500 stands for zero in the data rows.
Here are some rows, each followed by its group. Rows of different groups can look alike.
554,422,624,620,569,517,492,491,564,531,407,464,570,382,589,510,469,393,399,477,463,581,384,413,403,575,451,419,562,450,456,397,510,500,389 Z957
529,433,532,543,508,507,526,547,598,532,344,565,535,453,528,538,464,443,493,526,499,462,460,431,476,562,535,468,504,420,584,488,561,508,446 Z369
328,661,373,330,454,372,442,493,363,514,575,371,381,624,367,426,604,641,651,589,596,373,646,650,660,351,542,671,419,567,503,594,376,424,655 Z421
535,427,554,553,474,527,566,549,647,534,349,578,542,435,546,557,436,436,479,517,478,470,455,411,448,525,505,448,513,430,549,489,597,507,445 Z369
384,641,497,464,637,422,850,491,415,641,423,382,389,466,238,222,741,670,507,337,378,625,509,416,617,449,493,607,520,770,281,748,650,293,620 Z232
549,495,617,600,631,484,555,440,541,510,489,386,514,447,532,489,600,491,364,432,376,614,392,400,450,549,462,476,572,644,405,458,500,393,473 Z957
644,381,596,609,472,679,574,533,519,535,470,653,562,359,584,563,381,455,382,363,436,604,387,373,371,574,437,366,568,449,477,441,654,609,402 Z895
506,431,609,585,574,443,470,502,638,529,302,456,552,465,598,553,423,341,451,572,520,447,406,452,426,556,484,439,482,346,540,361,432,464,385 Z369
653,381,567,599,471,642,525,513,547,510,511,657,607,367,608,575,403,443,394,392,438,594,414,395,368,582,441,348,554,411,484,405,588,599,377 Z895
645,378,580,598,497,649,534,518,517,521,500,654,619,373,585,566,392,435,395,407,450,591,424,380,379,591,476,350,538,420,452,433,635,568,390 Z895
473,461,440,435,338,528,305,505,523,433,484,616,484,510,560,571,372,495,552,593,575,363,572,593,508,389,482,524,504,390,612,483,462,623,560 Z421
448,444,387,482,494,406,785,700,585,439,348,398,602,466,448,619,487,374,598,613,638,552,504,409,574,474,652,431,409,344,596,639,546,459,525 Z369
662,382,566,579,459,636,561,502,495,516,472,661,608,362,582,550,397,453,397,384,433,583,412,382,387,564,458,368,586,419,478,451,630,591,414 Z895
514,452,454,453,353,583,262,507,495,420,528,641,507,530,587,614,345,470,531,593,597,390,574,599,470,418,483,511,519,371,617,444,415,627,522 Z167
647,378,576,598,459,665,574,485,510,496,495,641,578,376,578,561,406,445,378,363,409,545,405,402,363,567,442,367,580,469,439,453,641,607,412 Z895
490,444,597,590,572,440,477,519,617,530,340,409,506,446,551,527,473,396,451,548,478,494,419,429,460,552,496,468,510,400,523,409,461,453,411 Z369
573,421,618,610,573,495,473,492,564,513,418,469,564,419,598,545,458,378,405,500,452,546,387,418,404,575,466,410,547,400,487,361,463,464,406 Z957
508,484,464,428,343,574,376,529,478,462,482,631,437,496,535,524,395,538,533,573,546,393,560,571,530,413,492,536,527,443,580,528,488,617,568 Z421
351,646,287,301,381,378,491,527,378,481,622,475,361,670,334,445,583,682,695,543,614,380,710,677,678,340,548,673,379,578,565,715,479,482,699 Z14
399,633,496,466,591,379,795,510,427,611,401,364,386,483,257,231,709,645,524,366,370,583,510,438,627,456,499,606,512,733,335,709,617,318,609 Z232
332,654,306,299,374,427,538,509,378,500,620,489,345,668,318,440,603,695,669,497,565,415,676,648,678,354,562,672,405,647,511,750,524,478,713 Z14
633,397,574,573,472,602,577,531,571,524,387,636,567,394,573,540,414,417,413,440,438,538,415,387,398,532,470,399,533,410,532,437,629,538,421 Z957
518,435,593,585,564,441,415,469,629,528,300,465,544,476,597,525,437,367,452,590,498,467,414,443,439,552,500,452,514,362,559,376,442,451,391 Z369
623,436,635,633,581,573,526,421,518,494,608,464,569,393,608,505,529,419,313,423,376,681,387,399,383,613,435,382,582,593,367,349,499,458,408 Z895
617,391,578,589,477,621,626,489,489,548,512,664,596,357,559,550,412,455,387,381,399,617,401,368,378,572,435,378,557,460,430,454,622,560,418 Z895
684,327,594,628,501,689,443,519,543,477,519,669,645,361,672,612,292,353,396,446,496,582,373,407,328,628,452,310,540,354,554,356,548,662,366 Z377
496,439,590,581,572,405,441,470,627,539,353,408,554,474,604,576,448,338,464,598,531,475,425,470,444,575,496,466,470,375,576,372,397,502,403 Z369
331,657,283,298,428,421,521,533,396,502,626,465,363,652,307,423,613,704,695,542,569,397,692,673,694,342,573,685,395,595,517,718,486,493,711 Z14
520,459,584,583,576,451,453,493,631,510,346,442,541,452,565,529,490,356,473,565,492,486,426,457,445,537,530,465,494,404,562,408,434,435,422 Z369
597,399,633,646,560,584,452,449,504,527,483,531,593,356,621,530,415,388,364,426,441,609,362,391,364,600,429,364,575,427,412,354,502,526,383 Z895
478,473,445,427,332,525,348,497,543,427,493,588,479,507,525,545,387,504,558,597,544,353,565,579,517,376,463,544,550,368,592,515,448,588,586 Z421
493,443,548,535,513,546,596,530,565,550,351,557,515,434,512,510,457,442,470,495,454,495,463,414,464,535,509,474,491,456,547,528,563,499,462 Z369
548,439,598,551,487,609,706,518,538,579,298,604,485,341,446,426,478,504,412,396,351,569,403,363,451,519,466,476,607,559,440,599,734,483,511 Z232
540,436,535,538,481,513,554,534,592,524,388,573,502,483,519,540,475,446,494,494,483,480,466,432,452,541,490,464,477,406,565,487,568,529,450 Z369
511,449,533,522,488,482,564,549,598,544,337,602,509,477,505,528,454,429,507,524,484,464,491,452,471,528,483,488,482,423,549,515,557,505,471 Z369
509,535,489,538,647,464,579,464,384,536,620,413,546,514,469,413,582,523,489,391,479,653,463,463,495,609,534,459,469,600,390,515,534,419,452 Z377
590,425,607,609,586,518,484,487,614,493,427,474,568,407,587,528,428,394,382,483,447,550,404,421,404,552,457,413,571,432,492,358,523,476,400 Z957
509,420,543,558,457,506,543,520,612,538,327,576,553,436,542,561,434,401,488,543,465,453,442,445,456,509,491,453,508,365,553,466,569,513,440 Z369
584,416,634,612,569,535,484,465,567,502,389,490,558,401,597,538,449,382,393,476,460,543,374,396,392,569,453,405,573,406,477,357,472,475,391 Z957
570,494,600,600,612,488,548,452,529,500,482,411,533,453,538,474,596,473,368,415,393,635,401,417,435,573,500,452,570,643,377,440,499,423,461 Z957
441,497,449,414,341,549,355,555,501,444,476,602,449,510,516,516,396,514,572,576,563,371,585,594,525,384,486,565,525,427,608,529,504,589,578 Z421
340,649,377,356,479,380,425,483,418,486,565,376,391,624,380,425,597,627,655,607,587,371,638,668,645,339,556,663,424,529,517,569,384,428,632 Z14
368,666,355,346,446,406,465,476,346,512,623,390,395,619,360,442,609,676,630,509,611,460,638,653,645,363,540,646,442,628,481,621,401,436,654 Z167
539,435,464,464,354,585,275,515,532,427,518,663,521,492,598,621,339,465,529,569,572,419,537,586,466,422,480,479,522,365,605,437,465,665,503 Z167
331,636,376,346,448,367,318,492,451,471,559,377,389,670,428,473,559,588,663,634,631,344,642,670,645,378,547,653,400,490,606,555,351,478,621 Z14
586,476,616,615,596,589,602,423,449,503,574,442,553,414,524,470,569,506,320,371,363,694,386,386,427,591,451,407,583,676,302,432,543,455,457 Z895
309,671,313,329,497,282,344,486,420,445,641,357,406,730,392,456,594,596,710,631,658,363,674,707,663,408,623,674,367,534,578,583,318,458,617 Z14
517,432,593,587,565,402,443,489,634,518,332,424,518,471,611,582,444,354,480,602,501,493,419,458,436,548,497,458,502,351,569,325,407,446,396 Z369
676,334,610,632,491,644,428,501,546,457,561,664,663,394,665,597,338,350,404,437,489,551,382,409,350,637,486,321,564,381,493,389,594,637,331 Z377
509,513,598,584,613,460,560,501,579,521,441,372,494,499,523,457,616,472,427,538,414,554,436,426,456,594,511,500,544,606,410,448,480,392,470 Z369
309,730,341,311,430,328,513,466,401,464,612,282,286,715,325,431,758,710,620,639,540,386,692,676,699,361,508,719,431,690,493,612,333,326,715 Z421
645,389,577,581,480,628,590,476,512,495,501,655,587,390,550,513,406,456,360,332,425,581,409,366,390,577,457,373,576,454,440,459,647,558,414 Z895
610,452,634,635,603,561,555,469,492,490,569,454,549,399,578,520,560,463,307,416,385,665,387,374,394,622,459,411,599,620,347,386,524,463,418 Z895
512,448,551,540,520,486,582,543,583,548,356,567,514,438,501,500,459,489,455,508,455,499,464,430,465,551,494,476,510,452,528,536,586,504,473 Z369
589,424,552,555,493,606,584,528,534,504,470,626,549,409,537,534,426,448,439,415,452,546,438,406,421,551,482,429,492,466,479,477,607,529,456 Z957
354,628,312,327,371,433,492,530,420,481,594,500,389,662,354,457,564,682,677,553,605,367,688,668,656,387,553,656,380,564,584,680,479,523,680 Z14
494,452,586,566,539,451,462,501,621,520,338,440,529,486,587,535,459,372,481,597,529,478,430,453,451,557,493,476,481,379,543,387,425,464,392 Z369
681,321,599,637,506,637,406,509,570,474,510,673,649,395,680,611,321,325,408,417,492,585,384,419,331,648,489,298,547,353,534,350,570,656,327 Z377
510,454,586,577,583,437,486,491,597,532,324,453,541,467,557,521,481,388,478,519,504,526,423,438,461,574,507,467,505,421,521,420,485,442,416 Z369
329,666,290,288,400,423,512,534,365,461,637,473,374,662,310,439,600,724,692,566,605,388,688,674,679,357,571,683,407,599,534,732,498,490,705 Z14
518,550,489,528,658,490,596,476,380,521,645,420,527,506,432,371,597,545,484,316,468,645,468,469,517,595,545,473,459,608,377,552,535,441,473 Z377
301,668,334,336,489,344,378,488,364,441,601,343,387,706,368,472,619,616,666,621,664,385,653,693,674,406,547,675,343,554,571,579,316,432,648 Z14
362,679,478,447,624,343,815,449,448,593,463,255,372,538,280,329,814,668,512,437,403,570,533,447,628,461,506,655,469,795,337,682,522,238,624 Z232
488,492,454,422,346,542,368,545,491,463,526,613,457,494,506,516,412,552,555,527,543,387,579,588,525,384,482,554,537,459,576,525,498,596,597 Z421
540,488,622,599,622,517,538,455,536,484,508,418,538,448,530,465,563,467,369,437,392,625,402,415,448,570,464,444,575,640,366,441,510,430,450 Z957
522,452,603,594,569,453,489,512,615,538,327,427,543,457,570,515,467,381,466,596,457,500,402,426,447,542,484,470,508,419,531,401,448,439,416 Z369
327,708,366,333,494,404,592,444,314,538,619,370,330,606,264,266,688,726,627,506,529,451,655,622,701,334,519,689,441,731,396,722,448,382,737 Z421
593,401,560,566,491,589,560,519,558,524,409,627,526,396,548,532,440,453,431,426,454,515,424,398,418,558,483,411,544,431,493,474,641,544,423 Z957
404,642,499,458,621,416,836,483,408,657,413,336,380,463,231,251,709,694,506,370,363,637,505,417,631,445,477,601,502,754,302,714,642,294,611 Z232
471,505,444,414,345,536,419,551,522,453,482,598,430,500,504,502,428,538,551,565,543,384,580,575,539,374,482,556,558,457,600,538,517,600,600 Z421
536,517,594,582,626,495,599,467,508,513,544,410,501,448,505,443,611,510,377,419,368,647,416,415,464,571,490,478,583,674,360,485,525,410,481 Z957
486,472,452,442,349,552,347,520,516,461,509,633,476,504,538,537,435,494,546,594,551,369,571,588,519,409,483,537,558,421,606,507,473,617,560 Z421
461,508,587,581,593,413,502,439,586,498,419,356,494,497,545,491,591,451,423,560,437,532,447,446,485,575,512,494,550,568,467,434,424,405,453 Z369
686,311,610,660,528,677,392,511,569,469,535,690,667,384,708,652,285,330,394,431,472,585,377,403,315,643,502,318,568,315,575,329,573,682,311 Z377
505,472,441,440,348,549,319,498,469,427,570,657,495,514,539,565,377,524,576,567,548,393,576,602,508,407,477,525,517,411,579,502,479,639,569 Z167
348,634,309,314,347,455,517,522,404,491,567,487,373,638,345,450,564,659,673,565,588,351,690,660,664,350,545,651,431,552,566,689,485,522,694 Z14
537,456,452,440,359,555,284,523,483,460,534,631,525,499,586,613,350,484,549,574,592,376,557,603,495,428,487,496,495,385,626,460,469,670,511 Z167
665,339,585,629,508,661,449,509,566,482,543,680,655,404,648,608,349,367,385,403,467,594,375,403,352,602,496,336,535,376,511,402,563,624,341 Z377
474,499,606,582,612,414,548,460,574,519,395,380,486,482,529,470,594,429,390,491,411,535,419,427,474,544,515,515,549,585,432,450,463,394,467 Z369
274,743,331,312,379,283,497,481,404,465,620,255,298,735,315,504,749,736,638,646,608,355,694,683,702,339,509,727,386,677,487,622,317,310,719 Z421
622,397,635,634,577,583,472,449,536,468,505,516,616,381,645,552,412,368,358,425,401,607,375,407,364,570,446,361,569,417,465,326,480,526,362 Z895
497,476,450,427,321,553,354,514,530,466,498,596,485,507,530,570,399,519,553,611,543,373,593,580,506,377,477,556,544,403,629,499,471,609,562 Z421
565,468,614,604,595,487,512,441,575,492,474,414,546,462,590,506,545,437,348,493,403,584,397,418,410,581,471,439,581,536,430,382,463,428,424 Z957
583,430,590,601,538,496,459,477,563,535,389,499,556,432,589,542,453,396,427,500,469,546,384,414,419,561,467,407,536,407,487,352,488,484,399 Z957
492,550,484,523,631,485,616,481,390,538,639,415,508,525,441,413,582,566,509,345,489,646,479,467,516,573,546,476,441,605,322,552,532,463,481 Z377
495,461,592,574,593,447,501,512,609,536,363,463,547,487,545,517,474,399,474,573,479,500,411,439,466,541,495,486,508,424,491,427,427,448,431 Z369
544,533,496,552,650,469,599,465,405,513,597,410,553,493,467,425,564,528,482,349,499,639,446,461,502,579,513,456,493,604,373,522,534,414,469 Z377
506,454,451,459,342,580,318,507,524,421,558,618,490,495,588,619,360,492,540,576,584,388,580,594,479,423,491,504,510,391,615,458,469,680,530 Z167
354,675,476,441,579,346,819,473,470,588,468,271,358,565,283,348,805,680,532,513,373,571,542,465,613,467,485,628,461,769,373,640,521,224,607 Z232
246,733,153,230,496,297,415,558,305,429,877,394,399,900,301,515,638,691,881,605,820,353,810,808,761,422,688,700,180,577,577,732,358,528,680 Z14
Group Z377 spreads out most along one direction. Which 3 other groups' directions of most spread are closest to that one, closest first?
Z167 Z421 Z232
Which 3 other groups have their centres nearest to the centre of group Z377, nearest first?
Z895 Z957 Z369
Which 3 groups are nearest to each row below, nearest first, going by the average distance to the group's rows?
628,401,625,636,597,594,478,458,534,500,504,506,603,376,617,537,425,381,363,421,433,606,374,406,357,599,442,355,582,406,430,341,516,504,364 ~ Z895 Z957 Z377
299,724,326,300,473,390,596,475,317,532,601,340,333,599,236,316,703,738,656,497,545,457,667,642,717,307,548,726,402,736,438,742,464,394,717 ~ Z14 Z232 Z421
633,394,630,646,539,569,482,464,535,476,487,516,626,387,627,562,428,375,352,442,458,589,381,408,365,604,447,364,570,388,457,340,495,567,365 ~ Z895 Z957 Z377
Which 3 groups are nearest to each row below, nearest first, going by the distance to the centre of the group?
681,339,582,629,484,646,450,524,522,476,536,704,638,389,658,573,331,365,413,403,492,569,378,408,352,662,483,329,547,390,518,377,598,635,338 ~ Z895 Z377 Z957
689,328,588,624,491,633,456,510,549,476,530,677,638,387,660,605,294,373,409,432,490,552,390,402,334,619,466,318,538,342,510,387,595,653,342 ~ Z895 Z377 Z957
514,480,407,339,524,655,73,551,335,421,580,404,383,590,501,472,575,670,520,501,495,344,508,584,563,490,439,633,532,336,756,387,599,589,517 ~ Z167 Z421 Z14
580,398,635,626,576,517,455,494,568,518,402,502,562,383,604,549,401,364,395,522,448,535,374,430,384,569,443,410,545,386,523,333,461,507,370 ~ Z957 Z369 Z895
356,670,360,354,460,404,469,474,357,496,689,381,386,635,348,408,616,666,632,511,561,461,633,659,647,351,500,640,453,637,457,630,433,444,654 ~ Z14 Z421 Z167
Which 3 other groups have their centres nearest to the centre of group Z421, nearest first?
Z167 Z14 Z369
Which 4 groups are nearest to each row below, nearest first, going by the distance to the centre of the group?
586,413,556,557,493,585,608,539,534,520,421,612,556,396,532,502,424,466,440,429,462,538,422,409,431,561,463,414,526,458,491,489,622,524,440 ~ Z895 Z957 Z377 Z369
490,475,460,438,359,539,374,497,534,457,457,631,481,480,536,566,387,501,525,586,556,346,554,586,499,378,474,546,551,403,627,509,498,595,547 ~ Z167 Z421 Z369 Z957
Which 3 groups are nearest to each row below, nearest first, going by the distance to the group's nearest row?
541,434,601,561,484,590,709,519,574,573,304,595,472,351,455,426,501,514,408,429,375,564,429,378,448,485,467,477,621,543,440,559,693,484,498 ~ Z232 Z369 Z957
487,460,517,523,491,512,583,543,605,542,379,529,509,479,490,527,482,446,508,520,488,480,470,451,487,540,529,490,489,434,501,540,545,494,464 ~ Z369 Z957 Z232
501,575,482,513,616,412,600,498,433,484,673,364,490,590,463,508,688,570,477,476,470,588,523,498,520,560,485,495,419,661,400,489,440,380,497 ~ Z377 Z957 Z369
472,613,465,484,615,415,678,453,432,488,666,312,471,613,437,505,716,602,492,446,515,591,530,485,537,579,530,511,406,667,383,500,416,342,503 ~ Z377 Z957 Z369
356,636,313,312,366,455,476,522,412,472,601,510,351,647,337,463,561,658,689,545,647,370,704,658,662,356,546,673,370,552,561,669,445,509,684 ~ Z14 Z421 Z167
359,622,334,323,383,453,501,523,417,503,546,522,382,606,357,463,553,659,662,539,582,398,666,627,653,339,553,648,454,554,564,646,489,505,669 ~ Z14 Z167 Z421
551,425,582,550,512,557,676,523,596,569,331,620,488,394,488,473,456,435,413,429,364,523,410,373,456,538,445,450,580,504,486,536,664,493,480 ~ Z232 Z957 Z369
320,719,345,336,471,339,497,441,367,446,669,309,337,709,357,490,742,683,629,596,574,401,674,691,669,352,506,684,410,690,479,604,304,351,705 ~ Z421 Z167 Z14
Group Z167 spreads out most along one direction. Which 3 other groups' directions of most spread are closest to that one, closest first?
Z377 Z421 Z232
Which 3 other groups have their centres nearest to the centre of group Z369, nearest first?
Z957 Z377 Z895
Which 4 groups are nearest to each row below, nearest first, going by the average distance to the group's rows?
476,753,231,343,497,314,564,415,370,417,886,372,481,900,376,441,555,630,706,744,750,463,658,809,692,167,604,593,169,615,682,618,235,359,622 ~ Z14 Z421 Z167 Z232
492,575,461,499,597,448,574,434,436,495,663,344,494,605,480,520,682,564,483,455,510,577,506,496,507,568,508,500,392,628,394,461,406,353,470 ~ Z957 Z369 Z377 Z232
330,643,297,294,400,427,464,519,378,469,645,494,400,675,351,474,555,673,709,559,664,374,693,688,666,374,541,656,370,538,565,673,443,507,653 ~ Z14 Z421 Z167 Z232
552,432,586,570,486,588,677,543,549,587,313,623,510,353,483,436,461,480,416,408,403,550,427,377,457,490,468,459,601,497,456,551,676,511,483 ~ Z957 Z895 Z369 Z377
498,437,532,547,481,526,536,552,599,545,364,571,491,460,533,547,446,447,494,514,470,484,465,444,460,550,517,480,543,404,560,503,546,530,449 ~ Z369 Z957 Z895 Z167
261,792,239,276,593,268,393,472,291,415,865,212,350,858,286,388,789,720,757,566,684,474,761,764,754,447,651,735,311,785,478,709,303,405,707 ~ Z14 Z421 Z232 Z167
502,544,485,534,603,482,574,482,391,519,609,446,558,518,437,415,555,565,489,360,499,624,477,471,513,559,548,459,445,573,406,521,506,442,464 ~ Z957 Z377 Z369 Z895
467,492,444,421,355,552,362,517,495,461,514,618,479,504,528,553,404,528,560,560,556,394,575,601,522,413,475,546,521,428,576,527,478,630,570 ~ Z167 Z421 Z369 Z957
512,438,535,527,468,512,583,560,583,540,345,573,519,455,516,526,429,442,495,513,481,490,451,440,466,521,519,461,497,425,561,524,591,486,464 ~ Z369 Z957 Z895 Z377
552,533,496,543,635,473,595,457,409,536,625,423,505,515,459,445,570,531,479,404,467,632,485,467,509,587,480,467,460,563,417,524,510,442,458 ~ Z957 Z377 Z369 Z895
